Each path below is one point turned by a fixed rotation once a step. After each direction that follows a path, write how fast that rotation turns it, in degrees per step (0 if it stays still).
Each turn is a multiple of 5 degrees from 10 to 175, or 0.
Each row of a path follows its step; steps can be skipped.
Path 1:
step 2: [-11 -17  13   2  -3  -8  36 -19 -23  21  -3  17 -19  23   2 -25  11 -20
  16  -2 -29  -1   5   7   0 -43  -4  21  15  15  -5  -1  -6  -1  21   5
 -16  51  -4  10 -13  25 -11  28 -26  -1  19  26  23   5   7 -19  -6   8
 -40   0  17  -6  21  -3  11 -20 -23   6 -29  12]
step 5: [-22  19  17  15 -27  17  21 -10 -21 -34 -24 -26 -21   9  -2  -5   6  -3
  33  -4  27   4  31   6 -19   8 -22   4  -2   8  22  -7 -17   2  12 -16
 -45  -1   4  -2 -16  15  -1  21 -13  -6  16  34  31 -14  20  27  30  18
   6  -1  18   5  -1   0  -3  -2 -10  37   8  27]
step 7: [-21   9  -8   0   2  15  -4  16  -9  -4  16 -17  21  -5 -24   7  28   6
  11  31   5 -11 -21  18 -15 -38  13 -12   9  11 -30 -16  48 -46   0 -13
 -21   9  -2 -33  14 -27 -13  13  -8  -2  -3  -8  -9 -14  29  -1 -37 -11
   5   4  17 -41   4  17  -4   4   9  10 -18 -10]
step 8: [-12  10  21  -3 -32  13  -5  -9   2  -1  19  -5 -13   6 -17  13  -9 -27
  19  17   7 -12  -6 -20  -8 -10 -29  -1  22 -10 -26 -16  40  20   9 -27
 -11  -1 -23  -5  13   5   8 -24   3  -3   8  13  49 -12  32  37   7  15
 -15 -16  -1  -6 -10   2 -16 -56  21 -13 -12   0]
step 9: [ 28 -11  -7 -25   2   0  20  11  13 -22   8 -26 -11  24  20   0  17 -13
  19 -16 -50 -10  11  -8   1  23 -17 -16   4  27 -31  20 -15   2 -10 -38
  24  20  -8  -9   2  -7 -28 -31  22   7  -8  24 -16 -23  19  -3  -1  19
 -14  -5 -11   8 -21  -2   1 -16  39 -11   7   1]
step 14: [  2 -14  -6  -1 -14  19   4 -33 -29 -29 -22  -2   5 -32 -16  -4   1  -4
  14 -27  -6  11   2  37   6  16  24   5   1  35  -3 -27   1  20  -7 -14
 -23  34 -14 -12   5  27  -5  -6   6 -50  36  17  19 -14  16   9  -4  10
   2  -8  -3  10 -16 -21 -20  -3 -26  22   7  14]
step 15: [-13 -33   5   8 -24  41  -6  10   6 -23  14 -25   1  24 -15 -29  -7  14
 -19   0 -21  -1   6   8   7  11  16  -6  16 -19  16  10 -25 -21  33  -9
 -23  17   5 -35   9  22 -21   5  23  32   9  23  26 -22   8 -16  -1  23
  -1 -29   0 -14   9  -9  -4  15 -24   8  33  10]
step 17: [-17   4  35 -19 -26  18   6 -30  -2 -22 -17 -17  -2 -12  24   5  10  -9
 -14  14  21  37   6  22 -17  -9 -31 -12   5  15 -10 -16  74  20  14  -7
  16  15   3 -12  33  -4  -6  19   5 -21   8  -1  -6 -11  29  20   4  12
  -5 -19  11  -9   0 -14  10  -8  16  -1  -5  -4]
[ -2  -2  -2   6   3  -8  -2   4  -3   6  -1   2   0  -3  -4   0  -1   2
 -13   3  -5  -3   8   1  -6   9   1   3  -5   5   0   6  -1   7 -10   5
  -1   4   1   2  -3   6  -5   4  -5   1   2  12   1   2   4   2   5  -4
   2   1   3  -2   7   2  -1  -1   4  -8  -8   2]
40
[ -1  -1  -1   0  -3   6 -10   5   1   1  -1   3  -3   2   3  -2  -6   7
   4   7   2  -1  -1 -10   3  -3   1   7   6   6  -3  -5   1   1  -4   1
   8   1   3  -2  10   5   1  -2  -2   5  -1  -1   3   0  -7   3  -1   0
   7  -7  -3 -12   0   9   4   0   0   0 -10   0]
85
[ -6  -1  -2   8   3   3  -6   1 -11  -1   1   5   5 -11   0   0  -3  -3
   0   3   7   2   1   8   1   3  -3   0  -6  -1   0  -9   4  -4  -5   3
   6   3  -1  -1   0  -4  -2  -6   3   3   4  -8  -7   1  10   3  -2   3
  -2   0   2   1 -11  -1   8   3  -5  -5  -4  -3]
110
[ -6  -9   5 -12   9   4   2   8  -1  -2   2  -9   0   5   1   1  -3   6
   4  -2   5   4   1   3 -10   2   1   3  -3  -9   5  -8  -8   2   0   3
  -2   6  -1   6   8  -5  -1   2  -6   4   0   0  -5   2   2   3   6  -1
   8   2   0   2   3   0   0  -1   0   0   1   1]
70
[ 6 -3  2  0 -4 10 -3  2  4 -4  0  6  1 -3  3 -2  2 -4  2 -7 -2  0 -5 -3
 -3  2  7 -7 -8  5  6 -5 -2 -8  0  9  1 -3 -6  1 -4  2 -9 -1 -4 -1 -2  2
 10 -4 -3 -3  9  2 -1  8  2 -2 -1 -2  6  3  6  3 -4  6]
80
